(in the rows, 128 means zero)
Turns, then the turns between two rows, first turn first; the first pair answered:
Q606 (before |-> after):
[108 132 123 133 157 115 121 112 118 141 140 127 108 150 113 120 140 165
 135 148 138 116  99 148 113 112 155 129 124 155 135 145 118 118 109 103
 107 111 116 129 112 122 147 107 130 162 117 143] |-> [122 125 141 131 150 119 125 124 114 146 152 123 111 140 134 126 151 146
 132 129 109 103  89 152 116  96 159 147 120 140 146 122 123 118 130 112
 108 105 112 131 125 135 143  94 140 141 118 147]
[104 115 101 180 119  97 152 115 147 133 153 120 127 121 159 118  97 132
 138 129 134 134 120 105 123 120 120 126 130 117 115 121 127 137 103 114
 135 144 143 104 138 122 130 109 119  55 125 176] |-> [ 99 114 102 181 117 100 155 114 148 135 157 125 124 119 160 116  97 135
 139 131 135 134 120 106 126 117 121 130 129 116 113 119 125 141  99 115
 137 143 143 106 140 126 128 116 115  54 125 176]
[159  85 113 114 150 143 141 117 129  74  99 137 153 103 143 147 105 100
 140 119 155 185 122 102  96 169 109 101 137  77  96 123  99 174 106 105
 157 170 131 128  91 113 143 141  88 116  76 165] |-> [164  84 121 118 151 135 141 109 102  92 114 126 154 116 139 170 121 101
 138 117 142 177 117  94  90 161 115  95 139  85 100 133  92 178 109 103
 153 174 117 120  84 111 140 127  94 105  77 174]
[118 136 122 122 105 140 126 133 167 117  99 158 128 123 135  92 110 135
 116 152 161 138 140 108 129 152  96 120 132 122 117 125 125 120 114 141
 145 140 171 129 135 133 128 150  99 147 108  97] |-> [116 142 138 115 114 123 123 108 108 150 128 131 120 145 109 133 145 154
 114 164 159 136 139  89 113 147 103  94 143 146 109 163 107 129  96 132
 129 156 138 106 109 126 117 128 109 137 108 111]
Q835 (before |-> after):
[133 146 122 131 133 117 144 118 137 100 125 141  97 137 121 128 106 128
 145 145 161 137 124 169 133 149 124 128  95 164 126 140 133 123  91  93
 132 138 179 127 134 119 133 147 151 143 119 115] |-> [143 139 129 126 121 123 141 126 130 112 123 138 119 136 124 138 110 115
 139 151 164 143 142 140 135 153 107 115 102 156 112 146 128 137  93 104
 149 168 183 122 127 111 112 151 148 119 119 108]
[113 146 135 108 104 107 115 126 145 141 119 101 118 141 124 133 157 116
  99 132 173 141  96 129 130  93 155 151 121 107 115 140 140 106 160 101
 143  99 138 161 122 129 131 138  91 135 141 106] |-> [118 135 132 104  94 110 117 136 149 137 110 107 127 140 126 137 154 109
  98 129 177 143 110 118 139 102 146 149 119  96 111 135 137 110 162 108
 155 110 146 160 121 125 125 147  84 121 135  99]
[128 128 118 114 127 132 128 118 136 117 126 119 132 108 127 132 113 135
 135 120 139 129 114 133 149 134 142 153 130 122 118 114 130 132 135 141
 100 134 111 128 132 144 116 130 130 119 117 157] |-> [129 123 124 116 124 135 124 124 132 121 125 117 143 109 131 139 112 133
 135 121 142 127 126 123 152 136 133 145 129 121 108 118 124 137 137 151
 110 144 112 126 128 140 110 133 130 107 119 148]
Q26 (before |-> after):
[145 107 112 140  71  97 143 142 108  95 105  85 158 130 118 118 101 119
 131 112 118 103 173 131 135 149 115 125 135 119 116 146  90 165 101  94
 155 204 127 143 104 115  94 142 129  92  92 172] |-> [128 156  84 152  87 112 125 127 120 114  90 114 129 126 109  78 106 159
 124 145 163 119 190 135 126 151  90 115 143 143 120 183 100 126  92  95
 147 158 148 166 110 114 105 162 103 154 106 114]
[127 126 161 141 126 130 125 153 113 150 143 130 105  95 149 159 139 130
 117  72 110 129 117 146 148 114 141 134 137 137 133 131 172  86 164 153
 120 121 134 132 124 121 115 140 140 115 137 122] |-> [125 110 158 142 110 131 124 162 129 137 131 129 124  97 155 159 125 116
 115  72 113 134 130 129 162 123 135 128 140 119 123 120 168 103 161 153
 136 144 145 128 121 113 113 143 135  97 132 132]
[124 104 115 134 116 114 143 146 135 111 135 125 122 128 110 133 122 115
 139 110 111 125 117 144 146 136 143 133 137 126 137 104 133 149 126 124
 138 141 119 109 127 130 141 141 127 103 126 168] |-> [111 117  99 134 117 123 137 142 154 107 116 136 121 129 111 108 113 123
 136 129 143 137 143 136 145 154 126 121 139 126 131 115 137 142 115 129
 146 141 141 122 130 123 142 157 104 122 129 141]
[139 153 150 119 140 138 126 130 116 163 131 114  99 140 133 131 146 154
 141 133 121 133 127 124 131 122 120 115 138 157 125 132 135 116 157 141
 121 107 108 116 125 129 129 132 125 152 141 106] |-> [150 120 162 112 131 127 137 143 113 148 142 101 119 137 137 156 146 131
 146 118 101 123 125 119 132 123 135 120 132 150 119 116 128 145 161 136
 127 135  96  99 121 125 125 123 145 116 135 135]

(two turns a pair)
[114 141 121 129 137 118 131 122 133 131 130 135 103 130 121 117 137 161
 139 126 128 125 115 149 120 116 152 127 126 139 137 139 131 117 131 112
 109 115 133 128 119 135 130 110 132 152 143 129] |-> [119 119 126 126 120 118 137 135 152 104 128 131 122 121 136 118 125 132
 143 112 113 121 115 152 130 121 155 143 116 117 133 112 129 135 141 117
 115 132 131 124 124 135 123 110 140 127 137 149] : Q26 Q606
[127 148 132 114 135 100 120 122  83 139 130 112 118 140  99 131 162 140
 143 128 104 142 111 119 141 111 125 115 139 141 138 163 114 128 126 119
 125 116 108 109 119 141 116 111 120 115 130 127] |-> [140 118 139 114 113 110 129 144 118 113 118 119 142 121 125 121 142 102
 140 101  90 146 115 120 158 117 127 137 133 102 138 116 122 138 145 132
 148 129 118 108 137 147 116 119 127  82 124 142] : Q26 Q606
[144 153  92 136 141 109 116  96 155 124 142 137  93 114 137 112 112 114
 157 141 121  96  86 166 112  96 145 175 106 135 139 106 142 106 165 111
  96  92 120 138 154 153 146 122 142 160 130 134] |-> [138 126  77 131 107 121 112  98 161 117 104 137 144 131 113 122 102 108
 148 168 179 146 163  95 127 156  98  98 125 121  93 139 108 145 122 123
 139 170 161 117 117 120 105 153 117 124 122 105] : Q835 Q606
[110  81 112 124 111 120 134 119 175  79 109 118 160 146 105 121  91 104
 127 129 158 145 154 127 159 164 148 103 127 117 105 114 113 185 112 112
 141 186 152 109 105  98 127 153 127 116 113 162] |-> [123 142 139 125 154 117 114  90  75 168 161 100 108 164  84 159 162 170
 116 153 141 137 126 120 118 112 146  97 140 178 122 183 112 142 113 109
 106 132  96 104  96 107 129 109 138 152 122 136] : Q26 Q606
[122 125 140 131 126 105 115 129 120 178 131 120 128 152 126 131 122 131
 138 142 176 140 163  99 114 121 119  96 125 143 113 185 130 134 102 141
 117 185 144 109 105 114 103 126  95 117 115 115] |-> [148 119 157 134 113 124 116 167 151 168 133 125 139 115 177 114 113  89
 140  99 129 122 143 120 117  90 123 150 109 101 130 122 149 119 151 162
 123 160 151 122 150 137 109 113  98  93 118 120] : Q606 Q606
[125 141 151 121 151 141 135 129 132 149 138 133 103 160 128 131 169 157
 117 139 142 123 126 133 123 127 132 158 140 143 144 152 131  99 134 119
 121 121 117 129 133 118 154 132 132 126 161 101] |-> [131 116 154 117 134 141 138 150 166 114 133 134 126 144 152 125 148 124
 127 116 126 115 118 138 141 135 142 178 125 112 143 106 137 114 151 124
 135 132 128 131 140 127 151 134 134 100 159 121] : Q26 Q606
[134 131 135 102 145 124 128 110 126  91 136 124 137 129 116 132 124 136
 147 142 165 151 130 114 129 130 139 120 130 128 114 152 124 147 105 110
 154 129 137 151 105 112 146 141 140 136 135 145] |-> [151 135 159 103 155 120 126 108 102 115 160 111 126 122 124 148 143 133
 148 132 131 139 102 121 122 104 147 138 125 132 125 148 130 137 125 120
 146 111 114 149 114 123 150 124 152 126 137 147] : Q26 Q606
[117 137 119 125 136 116 139 112 138 120 121 133 107 134 103 113 123 139
 133 145 156 127 131 133 127 148 134 113 134 138 119 138 121 133 116 125
 116 122 122 125 115 130 129 133 121 151 126 126] |-> [128 116 132 119 128 101 147 117 128 118 136 121 116 136 108 128 129 121
 138 130 132 113 118 134 129 146 149 118 130 128 123 119 119 146 126 124
 116 139 105 113 114 131 128 124 136 120 117 152] : Q26 Q26
[130 128 108 123  99 119 109 111 112 150  83 177 161 130 163 144 145 123
 128 135 123 162 173 101  97 167  75 131 105  84 107 105 101 192 106 165
 175 152 120 117 135 121 100 133 132 116 126  81] |-> [ 99 154  85 135 131  97 111  97 152 125 102 194 101 118 163 110 124 143
 145 130 112 137 118 182  94 140 122 190  88 107 142  87 126 155 109 123
 130  84 105 147 152 148 147 129 146 184 133 109] : Q835 Q835
[130 102 143 128 119 119 122 135 101 136 150  94 136 145 122 153 141 125
 130 130 113 139 127 124 120 137 139 119 119 121 131 140 121 156 133 129
 116 155 114 112 126 118 125 107 133  97 113 141] |-> [119  97 119 128 115 118 129 135 150  98 133 111 136 136 126 125 111 112
 137 126 126 138 118 144 135 149 157 127 110 113 136 122 136 162 125 121
 119 158 132 124 130 122 139 126 132 114 117 153] : Q835 Q26
[142 126 140 139 122  97 127 131 131 127 126 130 133 143 137 121 154 113
 123 123 122 126 101 124 137 140 143 122 141 118 113 113 112 155 144 117
 134 138 123 120 143 114 128 112 124 123 125 134] |-> [136 136 134 136 119  97 128 125 132 134 119 139 135 148 131 109 153 124
 121 132 137 134 114 117 131 148 137 107 145 129 104 127 107 158 137 122
 133 139 128 116 132 105 126 123 119 128 124 124] : Q26 Q606
[158  92 119 130 137 120 113 129 125 174 123 110 137 122 135 139 130 116
 120 119  91 142 141 102 130 104  91 115 139 114 121 117 127 108 147 148
 142 128 120 143 142 124  92 103 119 100 115 127] |-> [147  97 103 132 134 125 107 130 144 163 112 124 131 125 129 123 120 121
 122 128 116 150 159  99 133 121  77 106 144 114 115 125 126 108 135 146
 145 136 139 151 137 119  94 117 104 112 113 114] : Q26 Q606
[172 105 136 120 183 145 141 170 115 192 165  96 138 123 145 144 135  98
 108  81  75 118  67 154  86 111  83 143 138 129 101 125 146  94 174 185
 151 103 189 142 190 116 135 124 121  79 157  81] |-> [142  94  94 125 163 148 148 163 184 142 110 121 158 131 127  98  88  92
 111 106 131 153 112 140 111 166  67 108 144 122  78 131 138 110 145 173
 170 131 236 148 171  96 136 182  98  97 150  69] : Q26 Q606
[145 142 125 127  94 162 125 158 123 141 107 142 148 119 163 145 127 113
  93 128 116 126 178 100 119 128  88 103 137 104 124 111 108 134 147 158
 154 140 174 108 146 130 112 139  96 111 131  81] |-> [154 158 148 126 120 147 125 147  86 173 141 126 118 123 159 170 154 132
  99 124  83 104 131 128  98  89 112 135 134 130 140 120 118 113 163 148
 127 107 130 105 157 146 125 104 119 124 133  94] : Q26 Q26
[111 120  98 139 125 118 139 145 164  98 102 152 131  97 107 132 123 110
 108 132 142 142 154 101 134 152 128  86 123 129 136 162 120 150  95 123
 145 146 118 119 137  94 120 136 118 116 122 123] |-> [137 116 133 134 128 118 140 153 128 126 129 137 136  92 129 170 149  96
 104 107  92 126 128 104 128 121 132 108 121 119 145 146 119 143 123 141
 144 137  94 113 151 115 116 105 137  81 123 141] : Q606 Q606
[130 142 132 127 118 138 101 123 111 153 133 129 122 149 114 122 142 161
 113 159 149 142 129 130 112 131  90 102 149 146 126 163 109 115 135 131
 152 111 146 141 110 106 121 140 102 143 149  85] |-> [152 135 150 128 106 157 105 146 112 153 138 135 136 130 145 126 148 136
 114 129 106 125 110 138 116 101  97 137 140 116 143 122 123 108 172 150
 154  96 138 150 134 122 125 124 113 114 151  84] : Q606 Q606
[131 128 133 127 130 116 137 107  85 150 137 100 132 158  99 162 151 145
 128 139 134 136 137 102 114 138 129  94 135 140 119 160 115 138 115 116
 122 161 107 113  93 118 116 120 147 111 121 133] |-> [141 123 118 138 104 146 144 155 167 106 104 138 147 112 155 109 115  95
 130  95 115 123 132 128 135 130 124 156 115  91 136  82 146 121 158 139
 138 126 138 150 150 142 133 136 125 108 124 125] : Q606 Q606
[110 130 118 130 120 118 137 105 135 107 124 142 131 141 109 125 107 121
 134 132 148 132 137 134 138 139 122 114 129 142 123 137 119 128 107 119
 118 129 134 121 131 111 129 143 117 148 132 132] |-> [116 137 125 130 128 117 137 104 110 130 139 136 119 142 103 133 123 133
 128 137 148 131 136 132 129 130 120 112 128 151 126 148 123 120 108 122
 113 123 120 119 129 112 130 132 125 148 131 124] : Q835 Q26
[109 123 131 114 143 142 134 120 186  95 118 152 153 140 142 122 105 144
 142 140 145 169 123 119 136 149 124 108 124 103 130  97 131 125 124 152
 146 114 167 171 152 145 135 177  91 158 119 123] |-> [101 132 129 107 160 115 134  90 139 116 142 134 138 162 105 145 126 176
 143 161 159 172 113 119 120 148 139  83 132 145 131 144 121 129  96 124
 119 120 140 161 124 135 134 164 105 176 115 134] : Q606 Q835
[146 135 155 118 117 139 114 131  74 155 146 109 139 134 122 167 165 134
 113 131 117 129 150  90 129 122 112 104 144 125 116 151 111 144 128 150
 134 145 113 100 123 118 102 114 134  97 126 124] |-> [147 145 162 118 128 140 120 144  92 150 153 127 110 110 144 147 163 128
 119 108  94 106 116 134 118  91 133 158 131 117 141 114 136 116 156 150
 120  99 106 118 152 139 130 100 137 116 130 127] : Q606 Q835
[160 150 153 128 148 137 138  99 155 125  91 128 124 131 164 128 135 129
 106 119 141 131 131 129 150 134  91 138 118  92 156  87 130 141 151 135
 142 128 112 146 131 147  89 160 173 113 121 106] |-> [148 170 150 132 168 132 135  82 138 142  99 125  97 138 148 128 143 158
 108 136 151 137 120 141 144 129  97 135 119 120 159 113 131 130 142 126
 126 106 102 145 124 148 100 158 173 150 127 104] : Q606 Q26
[118 147 113 124 134 118 136 106  91 124 131 113 126 155  99 152 138 153
 129 163 140 144 122 119 126 155 137  92 143 149 108 166 115 138  87 120
 124 134 114 125 114 124 122 129 129 138 122 117] |-> [149 136 126 133 115 142 140 152 132 109 125 132 141 109 152 130 117 109
 130 113  82 122  98 140 130 124 143 158 123 102 126  87 145 123 150 152
 140 103 121 147 164 151 132 121 128 105 125 114] : Q606 Q606
[171 105  92 174 130 132 175 154 106 110  89 133 135 161 160 129 112  86
 135 128 177 169 156 126 127 112 131 143 128 118 104 110 117 131 168 210
 152 124 121 134 133 158  74 160 131 124 150 129] |-> [174 128 103 175 150 126 172 140  71 140 119 126 107 166 158 141 137 102
 134 130 163 154 126 148 107  86 139 158 129 143 120 124 129 107 176 202
 128  84  97 137 140 169  81 139 145 142 156 130] : Q26 Q26
[147 110 138 125  96 145 127 162 141 123 137 141 155 105 173 126 135  88
 129  84  86 128 117 147 132 111 137 170 104  84 129  69 150 129 154 160
 139 116 131 145 162 149 131 114 139  96 129 142] |-> [101 126  99 124 121 116 118 100 126 124 129 133 134 155  95 133 134 150
 135 161 179 159 161 121 131 161 126  81 128 148  96 171 115 149  66 116
 124 154 141 125  95 109 125 146 128 148 126 128] : Q606 Q606
[138 104 104 163 113  88 147 140 157 100 127 114 129 138 120 132  92 133
 137 125 126 105 116 145 147 131 159 161 100 137 115  78 155 124 133 135
 121 116 138 135 140 138 137 123 144 124 137 162] |-> [129 132  97 166 119  99 136 136 166 112 118 130 116 135 115 118 100 155
 140 134 151 107 133 149 141 134 150 156 102 149 114  95 157 105 129 140
 120  97 147 142 144 135 140 132 131 154 144 136] : Q26 Q26
[108 105 138 159 120 147 101 141 153 126 132 135 123 130 119 123  87 141
 122 141 140 122 143 140 118 139 167 106 123 107 125 137 153 115  62 143
 100 130 125 132 107 126 149 144 115 134  88 147] |-> [116 108 146 158 125 147 102 139 141 134 147 128 118 135 120 141  99 145
 127 133 123 109 123 144 113 125 175 117 122 112 133 134 151 113  69 137
  94 122 102 130 106 136 150 132 122 130  91 164] : Q26 Q26
